Each row belongs to one hidden group. There are 3 groups. Groups can overlap: rows of different groups may look alike. Groups are numbered from 0 in the order they first appear among the rows asked about.
The rows in order, each followed by its group:
[ 0.3  2.  -0.7  0.9 -0.2 -1.2 -0.8 -1.1] 0
[-0.7 -1.4 -0.1  1.4 -0.7 -0.9 -0.1  2.4] 1
[ 0.3 -1.4 -0.6  0.5 -0.2 -1.1  1.2 -1.3] 1
[-0.6  2.  -0.6  0.7  1.3 -0.4 -0.8 -1. ] 0
[-0.6  2.3 -0.6  0.2  1.9  0.4 -0.7 -1.1] 0
[ 1.2  1.3 -0.7  2.7  0.4 -1.2 -0.9 -0.8] 0
[-0.6  1.8  0.5 -0.3  0.2 -1.2  0.6  2.5] 2
[-0.2  1.5  0.   0.2  0.1 -1.2  1.   2.4] 2
[ 0.9 -1.3 -0.2  0.6 -0.7 -1.1  1.  -1. ] 2
[-0.3 -1.4 -0.5  0.7 -0.2  0.4 -0.5 -1.2] 1
[-0.6  1.7  0.1 -0.9  0.   1.3 -0.7  0.5] 2
[ 0.4 -1.3  0.5  1.5 -0.9 -0.3 -0.7  0.7] 1
[-0.7  2.3 -0.7 -1.   2.2  0.6 -0.9 -1.1] 0
[-0.4  2.1 -0.7  0.9  0.6 -0.7 -0.8 -1.1] 0
[ 1.  -1.3 -0.2  1.5 -0.5 -1.2  0.  -0.2] 1
[ 1.2 -1.4  0.7  0.6  0.  -1.1  0.2  2.2] 1
[-0.7 -1.4 -0.7 -1.  -0.6 -1.2  1.6  0.5] 1
[ 0.8 -0.3  0.3  0.  -0.8  0.1 -0.8 -1.2] 1
[-0.3 -1.4 -0.5  1.7  0.7 -1.   2.  -0.1] 1
[ 1.1 -0.9  0.9 -0.1  1.6 -1.2  2.3 -1. ] 0
[ 1.3 -1.3  0.3  0.8 -0.8 -1.2 -0.2  1.9] 1
[-0.7 -1.2 -0.5 -0.9 -0.6  1.8  1.1 -1.2] 1
[-0.7 -1.3  0.  -0.1 -0.7  1.8 -0.9  0.4] 1
[ 0.1 -0.9  1.4 -0.9  1.8 -1.2  2.4 -1.2] 0
[-0.8  1.4  0.  -1.  -0.2  2.  -0.9 -1.1] 2
[ 0.4 -1.3  0.6  1.6 -0.8 -0.6 -0.7  1.4] 1
[-0.1  0.9  0.  -0.8 -0.6  0.9 -0.7 -1.2] 2
[-0.5  1.9 -0.6  1.   0.7 -1.3 -0.8  1. ] 0
[-0.5  1.4  0.  -1.  -0.7  2.2 -0.8 -0.9] 2
[-0.6 -1.3 -0.7  0.7 -0.8 -0.2 -0.8  1.5] 1
[-0.5  1.3  0.1 -0.9 -0.7  2.  -0.9 -0.6] 2
[-0.6 -0.4  0.6 -1.2 -0.7  2.   0.5 -0.9] 2
[-0.7 -1.4 -0.7  0.5  0.   0.3 -0.2 -1. ] 1
[-0.6  0.3 -0.8  1.1  0.5 -1.1  1.2 -0.1] 1
[-0.7  2.5 -0.8 -1.   2.3  0.7 -0.8 -1. ] 0
[ 1.3  1.3 -0.6  2.1  0.3 -1.2 -0.2 -1. ] 0
[-0.6 -1.3  2.4 -0.9  0.7  1.1  0.5 -0.5] 2
[-0.4  2.4 -0.7 -1.1  1.   0.  -0.6 -1. ] 0
[-0.7  1.5  0.8 -1.1 -0.6  2.8 -0.8  1.2] 2
[ 0.3 -1.3 -0.4 -0.9 -0.6 -1.2  1.8 -1.3] 1
[-0.4 -1.4 -0.6 -0.4 -0.8  0.   0.1  0.3] 1
[-0.2  0.2 -0.6 -1.1 -0.8  0.2 -0.1 -1. ] 2
[-0.5  1.7  1.1 -1.1 -0.6  1.3 -0.9  2.4] 2
[-0.6  0.7 -0.4 -1.  -0.8  1.8 -0.8 -1. ] 2
[ 0.6 -0.3  0.6  0.1  0.3 -0.2 -0.6  0.2] 1
[-0.5  1.6 -0.3 -0.9 -0.2  1.9 -0.8 -1. ] 2
[-0.5 -1.3 -0.6 -0.9 -0.9  1.8  1.7 -1.1] 1
[-0.7 -1.3  0.1 -1.   0.7 -1.1  0.5  3.5] 1
[-0.7 -0.4  0.9 -0.9 -0.2  2.   0.9 -1.1] 2
[-0.4 -1.2  0.1 -0.7  0.5 -1.2  0.3  4.1] 2
[ 0.2 -1.5  1.4 -0.8 -0.7  0.6 -0.9  0.9] 1
[-0.6  2.  -0.5  0.1  0.8 -0.6 -0.7  1. ] 0
[ 0.4 -1.4 -0.3 -0.4 -0.6 -0.3 -0.3  1. ] 1
[-0.6  1.  -0.2 -1.1 -0.6  2.3 -0.8 -1. ] 2
[ 0.2 -1.2 -0.3  0.4  0.5 -1.1  0.2  3.8] 2
[ 1.9 -1.4 -0.6 -0.1 -0.6 -1.2  1.5 -0.8] 1
[ 0.9 -0.2  0.7 -0.4 -0.3 -0.1 -0.8 -1.1] 1
[ 0.2 -1.2  1.6 -1.1 -0.6  0.5 -0.7  1.3] 1
[ 0.1  0.5 -0.1 -0.2 -0.6  0.1 -0.6 -1. ] 2
[ 1.2  1.2 -0.7  2.5  0.  -1.3 -0.7 -1.1] 0
[ 1.4  0.5 -0.6  1.   0.8 -1.1 -0.8  0.6] 1
[ 0.3  2.3 -0.7 -0.9  0.2 -0.6 -0.5 -1.1] 0
[ 0.6 -1.3 -0.7  0.1 -0.9 -1.3  0.2 -0.2] 1
[ 1.3  0.4  1.3 -0.5  1.  -1.2 -1.  -0.8] 1
[-0.7 -1.4  0.   0.6 -0.7  1.4 -0.8  1.5] 1
[-0.6 -1.4 -0.2 -1.1  0.   0.3  1.6  1.7] 1
[-0.7 -1.4  1.7 -0.9 -0.4  1.2  0.1 -1.1] 2
[ 0.5 -1.3 -0.5  0.9  0.  -1.1  1.2 -1. ] 1
[-0.5 -1.4 -0.5  2.2 -0.2  0.2 -0.7  3. ] 1
[-0.6  0.3 -0.7  1.3  0.6 -1.2  1.5 -0.6] 1
[-0.6 -1.4 -0.6 -1.1 -0.6  0.5  0.4  1.7] 1
[-0.6 -0.6  1.2 -1.1  0.3  1.7  1.1 -1. ] 2
[-0.7  1.9 -0.6 -0.7  0.6  0.4 -0.8  0.7] 2
[ 0.1  0.1 -0.7 -0.5 -0.9 -0.3 -0.1 -1.1] 2
[ 0.6 -1.2  0.9  1.8 -0.7 -1.2 -0.6  1.8] 1
[-0.4  1.3  0.  -1.  -0.4  1.8 -0.7 -1.1] 2
[ 0.5 -1.   1.2 -1.1 -0.8 -0.5 -0.8  1.6] 1
[-0.3 -1.3  1.   2.2 -0.8  0.8 -0.8  1.5] 1
[ 1.   0.9 -0.6  1.1  0.4 -1.1  1.7  0.9] 2
[ 0.5 -1.4  0.2  1.7 -0.7 -0.7 -0.9 -1.2] 2
[ 1.1 -1.3  1.3  0.6  0.7 -1.2  0.5  2.2] 1
[ 0.3 -1.3 -0.6  0.3  0.3 -1.3  1.4 -1.1] 1
[-0.6  2.3 -0.7  0.1  1.7  0.3 -0.9 -1. ] 0
[ 1.2  0.7 -0.6  1.1  0.2 -1.2  2.   0.1] 2
[-0.6  2.4 -0.6 -1.   1.5  0.1 -0.7 -1.1] 0
[ 0.2  2.2 -0.7 -0.7  0.  -0.6 -0.6 -1.2] 0
[-0.6 -1.5  0.8 -0.3  0.1  1.4  0.1 -1. ] 2
[-0.6  1.5  0.  -1.1 -0.4  1.9 -0.8  0. ] 2
[ 0.  -1.2  0.9 -0.6 -0.8  1.9 -0.8 -0.9] 1
[-0.6  2.2 -0.7  0.6  1.4  0.  -0.8 -1. ] 0
[-0.5 -1.3  2.2 -1.   0.1  1.4  0.2 -1.2] 2
[ 1.  -1.5 -0.4  1.3 -0.6 -1.1  1.   0.3] 2
[ 1.5  0.6 -0.7  0.5 -0.5 -1.2  2.2 -1.2] 2
[ 0.7  0.3  0.8 -1.   1.5 -1.   0.7  0.4] 1
